In the data rows, the value 50 means zero.
Every row has a hidden score. In each pair, how much higher is the second row's than the first's? 20 means about the same, 40 much higher and 0 much lower. The score is a weighted sum of the row's numbers plus the product of two more (or one squared), each taken from its middle value.
[43 59 37 43 45 48 44 59 59 47 42 53 37 62 43 60]
[74 65 37 37 62 57 49 71 40 54 64 60 51 52 46 51] -> 20
[52 53 53 53 51 51 53 51 55 54 59 57 49 49 53 55]
[41 59 29 54 47 40 42 63 57 59 43 59 36 64 59 49] -> 8
[56 46 61 54 40 53 60 43 40 53 39 47 45 55 59 36]
[49 49 34  0 99  0 40 94 19 36 70 18 76  4 62 40] -> 16
[50 46 51 61 36 63 49 47 57 49 53 58 48 55 36 59]
[56 53 54 58 42 58 59 45 57 56 46 61 41 54 41 61] -> 28
[39 50 53 65 38 56 56 42 62 50 40 60 39 54 49 55]
[61 55 57 53 52 56 48 61 49 55 62 66 54 51 45 59] -> 23
[45 46 57 60 31 64 55 41 63 53 44 59 39 55 32 67]
[57 39 62 53 36 47 58 46 36 48 48 38 49 52 57 53] -> 15
[63 46 51 49 45 62 50 49 51 51 57 60 44 56 23 49]
[49 44 51 56 41 62 41 41 59 55 50 61 45 61 35 63] -> 13
[40 69 53 12 85 31 24 57 61 38 23 38 38 48 42 55]
[32 49 39 61 35 53 41 47 63 55 31 67 31 67 45 64] -> 24
[57 57 38 41 64 54 45 44 60 44 69 45 66 44 36 50]
[51 51 68 42 64 59 40 13  2 50 94  7 67 53 99 14] -> 34
[15 47 57 67 32 60 48 45 75 60 35 48 63 66 54 68]
[44 52 43 59 35 56 44 43 62 49 38 64 38 63 41 60] -> 14
[35 60 48 48 57 44 51 37 68 48 42 46 55 51 57 48]
[53 45 56 54 44 59 54 46 47 53 57 55 47 53 40 46] -> 24
[57 50 51 50 53 51 49 52 52 53 48 60 40 52 41 53]
[58 47 55 56 46 60 50 50 57 49 56 59 51 56 40 62] -> 21
[43 45 55 60 33 58 60 42 53 51 40 51 45 57 41 53]
[49 51 38 52 51 48 47 51 65 51 47 58 61 56 43 42] -> 24
[34 49 62 68 40 63 49 61 66 59 60 60 59 62 58 60]
[55 55 45 44 57 44 43 54 53 50 41 50 60 53 43 58] -> 10
[40 50 59 62 45 50 46 53 63 61 56 56 57 63 58 55]
[59 53 49 53 41 62 56 46 48 46 47 55 49 51 37 51] -> 18
[52 47 51 42 48 68 54 43 57 42 55 44 56 47 30 62]
[31 52 52 61 45 42 41 38 71 49 33 47 52 60 54 52] -> 11
[58 61 56 57 51 53 54 50 52 54 53 59 43 52 45 43]
[51 45 57 56 38 57 57 45 55 52 44 56 43 55 39 46] -> 24
[54 47 47 51 45 50 48 51 57 55 42 50 56 60 39 57]
[57 49 55 59 42 54 51 44 62 50 42 55 48 54 44 50] -> 21
[33 49 58 66 32 58 50 31 62 52 34 58 40 64 45 59]
[72 40 58 51 44 56 65 49 32 42 52 51 49 51 64 32] -> 18
[37 61 46 23 74 22 30 54 49 46 27 23 45 52 52 63]
[60 54 55 53 45 52 52 52 53 50 55 59 44 57 40 47] -> 29
[50 64 24 43 48 41 37 66 55 59 48 63 39 62 42 60]
[46 63 58 57 55 55 44 59 63 62 66 54 62 57 61 52] -> 27
[63 47 56 50 44 61 50 50 49 48 55 58 50 53 31 52]
[43 51 57 62 34 54 52 44 58 50 36 54 37 56 43 54] -> 18
[52 45 62 66 47 51 39 39 38 70 54 37 53 70 61 53]
[49 49 51 54 40 53 57 41 56 45 44 56 41 58 42 50] -> 22
[43 46 57 56 35 60 50 37 53 44 44 55 43 62 35 58]
[52 57 41 48 51 52 55 56 48 51 48 67 47 58 57 46] -> 16
[61 65 50 48 61 45 47 55 46 49 55 56 43 51 54 46]
[38 53 52 63 39 53 52 38 64 56 40 61 42 59 52 51] -> 24
[53 50 57 58 46 56 51 52 44 46 54 49 49 51 55 37]
[58 47 54 50 46 55 57 48 55 52 54 51 52 49 33 47] -> 30
[52 47 52 57 38 55 57 51 54 55 41 59 38 59 38 57]
[44 48 55 63 36 56 54 37 64 49 40 61 37 61 44 57] -> 18
[15 49 53 74 28 41 48 30 73 58 18 50 36 66 63 56]
[56 44 58 54 46 54 53 40 49 43 52 41 58 42 51 41] -> 22
[75 43 53 49 48 68 55 54 43 49 61 60 54 50 23 54]
[61 49 55 59 45 49 47 57 54 67 38 69 37 57 48 55] -> 18
[52 50 52 58 42 55 51 43 53 46 47 57 44 54 37 51]
[37 52 53 71 35 47 49 35 63 52 35 56 37 56 59 50] -> 21
[77 36 66 53 44 61 73 57 11 45 60 37 52 34 74 24]
[43 50 48 53 44 55 48 40 65 55 49 54 49 52 40 60] -> 29
[64 39 49 37 63 51 56 62 42 38 64 50 54 29 42 50]
[41 58 52 45 49 51 46 45 57 49 33 50 42 49 35 54] -> 21
[45 53 55 60 39 53 49 44 60 43 42 58 40 57 47 51]
[77 59 50 47 61 63 55 57 49 48 67 57 45 46 33 44] -> 24
[64 59 48 50 52 54 48 52 50 52 51 58 52 49 38 49]
[74 40 60 42 49 56 69 56 19 54 52 46 49 47 62 28] -> 22
[43 41 52 64 34 58 60 35 56 49 36 52 43 57 47 56]
[39 44 55 56 43 55 52 36 43 51 57 42 47 62 60 38] -> 18
[44 43 37 16 82 11 38 81 28 44 62 20 59 16 49 48]
[30 52 59 67 39 63 46 55 67 63 54 62 54 63 54 63] -> 25
[60 67 29 45 67 42 48 70 48 55 50 57 47 53 67 41]
[61 48 52 55 44 53 53 43 53 54 36 59 43 60 43 53] -> 32
[20 56 49 48 51 58 44 33 73 48 45 36 76 51 46 62]
[57 69 47 18 80 34 26 64 45 45 41 34 51 45 37 55] -> 16
[24 49 54 72 35 45 50 31 68 53 27 52 39 61 57 45]
[54 57 53 52 54 57 49 55 54 56 51 55 49 51 44 49] -> 24
[33 55 46 40 58 60 41 33 71 39 51 39 75 41 50 56]
[47 55 55 62 42 54 53 43 55 50 42 51 39 58 49 53] -> 21
[29 54 33  0 91  0 36 78 39 34 46 17 62 22 62 50]
[35 62 56 64 49 37 51 42 68 54 30 61 42 54 68 42] -> 29
[67 43 54 51 52 63 51 55 46 49 65 56 51 45 39 59]
[39 59 54 37 56 41 43 49 53 37 28 36 37 55 45 49] -> 12
[43 47 60 68 35 46 54 46 58 71 20 65 44 69 65 54]
[70 50 57 45 55 63 55 46 21 43 81 38 61 52 57 23] -> 14
[44 54 52 40 49 69 47 38 63 42 59 41 67 43 35 73]
[68 53 57 53 75 43 34 39 20 77 76 25 63 68 85 35] -> 13
[55 35 41 37 53 52 65 60 39 42 70 44 58 26 43 49]
[54 33 35 32 60 36 52 68 38 41 73 37 69 28 55 48] -> 17
[37 33 42 30 74 11 54 80 26 37 64 34 65  3 73 36]
[54 64 55 35 65 43 34 58 47 46 40 44 47 57 40 64] -> 5
[76 57 48 47 61 48 44 57 51 57 54 72 44 50 45 39]
[26 52 47 36 50 68 42 28 75 38 49 39 69 50 45 63] -> 20
[65 39 35  0 99  4 46 99 14 41 86 26 80  0 58 40]
[69 52 48 50 56 54 53 54 46 47 59 58 44 52 36 49] -> 12
[54 40 55 58 36 65 55 48 60 48 52 55 51 50 35 69]
[53 47 52 57 38 60 52 44 52 49 48 53 45 56 38 58] -> 15
[59 38 63 49 53 64 47 34  7 48 86 18 62 46 85 16]
[39 48 52 64 31 58 53 38 59 49 40 54 41 55 38 58] -> 31
[50 50 47 49 41 59 54 52 52 49 48 57 46 60 48 55]
[53 46 53 51 44 57 52 48 56 44 51 56 45 44 44 58] -> 24
[46 39 41 31 63 31 57 71 28 42 72 41 59 10 59 45]
[43 42 48 67 39 52 19 15 22 72 63 15 57 76 76 58] -> 27
[40 48 50 64 32 55 55 36 60 46 41 54 41 57 43 58]
[64 53 51 54 48 51 51 50 61 53 45 53 43 53 45 49] -> 27
[17 47 52 58 30 63 52 23 72 44 28 40 53 62 44 70]
[27 53 60 68 28 51 55 39 63 46 32 56 45 59 53 54] -> 21
[66 50 55 48 52 57 50 55 48 50 56 58 50 48 33 45]
[71 48 56 43 52 67 59 49 43 54 65 56 49 53 48 33] -> 21
[51 51 54 33 57 77 50 40 54 41 64 39 69 37 29 61]
[38 43 56 69 27 53 51 37 46 47 33 47 40 61 65 54] -> 6
[45 37 64 58 39 58 58 23 39 61 40 46 47 75 69 33]
[27 38 38 11 77  4 39 78 30 34 48 11 63 13 62 63] -> 16
[75 59 60 50 59 56 53 62 48 48 66 62 47 50 31 46]
[66 52 61 53 55 66 43 66 56 58 70 60 59 55 47 59] -> 21
[55 40 63 49 44 66 51 29 15 44 76 32 60 48 74 27]
[17 39 53 66 32 47 56 37 61 41 33 52 37 49 52 65] -> 21
[63 52 55 52 51 54 53 51 53 50 55 57 47 51 40 46]
[41 41 52 64 34 56 51 45 57 55 46 58 45 57 43 59] -> 20
[ 7 49 59 56 31 64 48 23 69 53 29 36 59 56 56 71]
[31 53 59 68 44 61 50 58 65 64 53 56 61 62 64 64] -> 13
[57 57 54 41 55 48 58 55 51 55 51 61 50 57 57 29]
[81 56 51 41 57 62 51 57 44 52 65 64 47 44 27 49] -> 22
[63 60 23 46 51 54 44 68 50 60 51 69 40 62 39 58]
[52 29 69 58 34 57 70 51 24 43 45 39 52 44 95 16] -> 28
[63 53 49 51 50 54 56 52 53 46 52 57 45 50 39 48]
[33 52 49 53 34 69 47 31 68 45 43 49 57 57 33 71] -> 23
[71 64 30 49 51 56 46 67 50 52 61 69 51 55 27 54]
[38 54 58 54 58 63 45 56 66 58 56 54 69 51 55 56] -> 20
[37 43 48 63 26 56 53 39 51 56 38 53 35 66 42 67]
[54 67 55 12 71 39 32 56 58 32 35 32 42 43 19 59] -> 27
[67 53 51 47 53 57 54 52 51 50 57 58 49 52 30 46]
[73 38 63 48 50 69 68 53 10 43 69 34 65 32 75 17] -> 16
[38 47 51 57 37 50 55 38 56 52 27 55 41 61 54 52]
[56 54 52 48 50 66 50 58 52 51 64 50 65 51 43 60] -> 24
[67 59 52 45 59 53 51 57 45 45 60 62 51 54 40 42]
[43 49 54 54 48 47 60 44 61 48 37 61 40 61 62 35] -> 21
[55 53 55 54 45 58 49 49 57 56 55 55 41 55 42 48]
[49 62 54 48 58 46 51 46 54 49 51 58 56 52 54 45] -> 10
[55 42 31  0 99  0 41 94 21 32 79 16 76  0 60 38]
[64 55 57 40 67 44 43 60 52 50 44 47 47 49 34 51] -> 20
[39 50 44 49 55 38 59 59 56 46 55 57 47 31 56 47]
[59 50 47 53 46 59 54 49 48 52 46 57 43 51 34 49] -> 20
[11 32 41 27 60 13 46 60 39 37 39 23 58 22 63 56]
[17 51 37 12 84  0 28 69 45 39 33 14 56 33 68 51] -> 7
[85 44 37 15 88 26 56 91 18 39 99 41 74  0 52 34]
[71 60 51 44 60 53 55 53 50 50 63 57 46 49 38 43] -> 22
[51 55 55 59 45 57 54 46 54 47 42 53 42 55 41 51]
[78 47 51 47 62 55 50 57 46 46 69 57 48 46 32 44] -> 23
[46 66 50 29 69 35 35 54 52 43 34 36 44 55 45 58]
[38 46 45 41 56 24 54 59 36 46 59 42 56 32 62 42] -> 24
[48 53 45 39 67 60 48 39 63 44 62 40 67 38 42 56]
[62 52 40 12 89 16 41 81 24 41 64 29 66 15 50 46] -> 13
[53 64 36 54 53 45 43 59 60 56 43 71 42 55 57 41]
[42 53 50 62 37 53 54 40 59 49 41 60 40 59 48 53] -> 22
[67 52 52 50 42 61 54 52 53 49 57 62 48 49 28 56]
[33 54 36 56 45 45 46 39 70 48 40 50 55 54 53 52] -> 7
[21 47 60 75 25 39 49 38 65 62 17 61 33 68 65 57]
[61 61 50 26 85 25 44 65 41 47 51 40 51 42 49 40] -> 13
[38 56 60 46 55 59 50 45 63 54 52 47 69 53 53 59]
[45 56 34 56 43 44 43 52 64 58 39 69 39 60 44 56] -> 15
[44 52 57 62 39 53 53 41 61 50 43 53 45 56 44 52]
[41 53 57 62 40 58 48 53 59 65 59 54 50 61 50 57] -> 25
[50 54 45 61 42 53 42 50 60 51 45 63 37 56 40 53]
[39 58 60 50 54 62 51 54 61 57 59 53 64 58 52 59] -> 24
[27 33 43 50 48 31 59 54 49 38 48 45 49 23 65 47]
[44 45 38 50 46 61 46 35 61 44 50 51 58 49 37 59] -> 16
[51 46 51 59 38 53 60 42 44 48 42 39 47 38 70 42]
[76 58 31 36 55 63 49 79 37 53 60 64 50 61 31 64] -> 17
[49 54 47 59 47 43 50 44 63 45 49 63 43 54 48 45]
[54 47 57 65 40 53 48 45 47 65 42 53 47 67 50 53] -> 21
[60 52 47 50 45 65 54 48 51 47 55 57 48 48 29 58]
[23 56 53 66 40 43 49 30 69 46 26 46 46 53 64 55] -> 15
[36 49 52 66 40 45 54 41 55 48 34 54 42 61 60 50]
[50 46 50 55 35 61 52 41 56 47 51 56 46 62 33 59] -> 31
[65 40 53 50 48 58 61 51 33 50 64 48 58 44 50 33]
[37 32 45 44 56 36 59 61 43 46 60 38 57 25 63 44] -> 19
[62 53 51 50 53 53 56 55 54 51 59 57 50 49 44 40]
[31 56 32 67 36 50 53 47 64 63 20 55 28 67 64 67] -> 9
[46 67 54 40 69 33 35 56 52 56 41 39 44 49 53 47]
[38 29 38 34 57 33 58 69 33 40 69 41 60 12 58 43] -> 33
[46 31 46 46 48 38 58 52 51 43 50 49 55 49 58 55]
[49 46 52 56 41 58 53 48 59 55 42 57 43 56 38 53] -> 27
[42 48 53 61 39 53 51 42 59 53 38 61 39 58 47 52]
[40 40 56 67 29 56 55 40 64 49 35 57 46 63 40 60] -> 23
[32 48 48 72 37 48 55 33 68 60 29 51 43 62 58 52]
[44 28 34 31 59 29 63 76 28 37 71 43 65 10 63 43] -> 38
